In the rows, zero is written as 128.
Which row each row swaps with, under one turn or mirror:
Q70: [132 142 151 153 121 138 128 117 117 115 104 141 138 134 146 113 144 137
 130]
Q441: [129 123 151 134 122 132 137 112 115 118 126 144 134 131 195 141 140 141
 122]
Q938: [135 127 131 150 121 136 146 115 116 101 102 148 149 126 178 139 143 145
 140]
Q829: [128 117 133 127 136 132 118 116 126  92  89 135 144 135 151 169 142 142
 140]
Q334: [136 130 137 125 133 125 158 103 117 124 186 144 141 135 143 142 143 143
 124]
Q230: [117 140 127 145 108 126 149 109 132 113 121 155 134 113 134 149 150 158
 159]
Q825: [130 114  90 126 128 142 119 109 119 136 120 134 139 133 118 157 129 142
 143]
Q972: [131 125 144 144 125 135 111 116 126 127 156 144 131 131 186 148 140 125
 153]
Q228: [129 135 115 120 127 148 124 111  88 123 152 135 137 124 173 152 138 153
 125]
Q521: [132 127 142 160 126 128 157 116 147  92 180 140 136 128 137 141 135 158
 137]
Q473: [157 131 133 148 135 132 104 124 124 127 133 146 151 133 125 123 124 130
 138]
Q370: [136 121 125 138 136 129 119 112 128 121 104 136 150 127 185 159 143 138
 122]
Q169: [151 117 119 143 128 150  96 128 121 119 139 123 145 139 117 164 135 150
 121]
Q513: [147 135 138 152 125 122 115 110 128 135 153 158 152 141 131 126 137 131
 140]
Q878: [140 106 120 136 143 142 127 120 120 115 122 105 131 134 165 128 102 125
 116]
Q897: [124 137 113 144 132 124 156 101 145 124 105 128 136 142 141 123 112 136
 129]
Q944: [117 107 124 139 138 152 150  99 129 111 154  93 139 141 140 173 118 133
 112]
Q118: [134 118 157 112 131 141 137 112 138 108 158 137 138 130 135 192 130 156
 138]
Q727: [119 118 140 121 122 141 119 114 141  90 143 119 130 123  97 155 134 130
 153]
Q768: [153 113 134 130 135 130 138 101 160 106 120 112 158 113 138 136 110 126
 121]
Q125: [101 124 134 131 111 136 128 132 135  96 156 160 112 124 160 153 133 130
 148]
Q288: [131 122 155 126 126 131 145 116 137  91 129 129 135 123  94 146 135 129
 152]
Q796: [125 137 143 174 129 137 131 112 115 102 150 131 133 127 184 157 137 141
 123]
Q753: [125 120 117 114 113 141 165 111 110  73 122 131 130 126 135 141 143 141
 123]
Q947: [107 107 135 115 121 153 149 106 142 121 157 105 123 141 139 155 123 118
 146]
Q989: [138 144 146 142 122 130 155 113 171 117 147 137 140 132 154 134 134 125
 150]
Q649: [119 117 159 140 118 138 121 117 143  83 128 134 136 120 112 139 137 146
 157]
Q922: [102 114 116 135 124 137 166 107 146 104 109 116 122 133 145 147 117 124
 124]
Q563: [107 108 115 161 129 132 142 110 119  97 154 129 104 123 121 156 113 153
 130]
Q304: [133 118 148 145 125 136 131 123 114  85 107 148 132 135 145 132 140 109
 114]
Q105: [109 111 118 129 121 139 168 102 126 101 161 136 132 117 149 166 105 152
 144]
Q710: [124 111 150 136 134 125 152 109 129 128 173 148 138 135 134 172 138 115
 120]
Q405: [135 112 122 119 138 153 107 131 129 104 130 128 126 152 139 162 139 104
 138]
Q758: [119 134 134 141 120 157 103 134 139 110 165 113 127 105 148 144 127 135
 127]
Q914: [129 110 168 133 129 125 166 113 129  91 118 126 140 126 169 152 135 136
 130]
Q780: [161 118 107 137 132 146 124 109 124 104 123 113 154 150 148 150 148 121
 110]
Q566: [138 124 125 164 116 130 161 109 152  69 129 129 136 128 149 145 136 128
 137]
Q76: [137 115 119 119 131 123 136 102 155 105 182 122 151 121 133 167 120 134
 140]
Q36: [147 120 132 139 142 123 115  97 123 139 138 139 145 145 114 124 131 128
 131]
Q384: [119 140 129 137 108 145 120 131 107  97 167 149 132 141 148 135 151 127
 122]
Q718: [115  93 122 115 131 142 148 105 138 107 132 104 120 127 155 154  99 130
 127]
Q748: [136 128 123 136 136 114 161  82 136 103 150 126 152 127 120 153 118 162
 123]
Q102: [127 148 123 146 127 146 122 124 119 127 163 141 103 137 144 132 109 141
 124]
Q253: [133 141 143 163 116 116 159 108 141 104 149 140 119 125 112 150 137 145
 137]
Q119: [127 122 118  98 131 137 129 109 144 145 165 126 142 134 148 155 131 133
 125]
Q797: [162 113  97 135 130 125 135 105 125 105 134 145 158 118 164 137 117 150
 127]
Q93: [121 110 119 128 127 154 112 133 121  84 176 129 128 118 142 152 123 150
 142]
Q44: [137  94 131 130 146 126 134  97 145 106 110 119 143 125 115 160 111 130
 144]
Q481: [126 132 119 149 126 143 107 121  93  81 131 142 138 136 138 146 134 158
 119]
Q379: [133 106 100 123 139 140 157  98 128 107 108 105 135 129 139 149 116 130
 133]
Q323: [144 114 118 129 145 149 109 124 109 103 169 118 130 143 127 155 148 143
 117]
Q747: [138 128 140 139 128 136 124 107 113 131 149 128 155 127 147 160 153 178
 113]

Swapped with Q253: Q169
Swapped with Q93: Q334
Swapped with Q118: Q102
Swapped with Q230: Q825
Swapped with Q76: Q384
Swapped with Q323: Q521

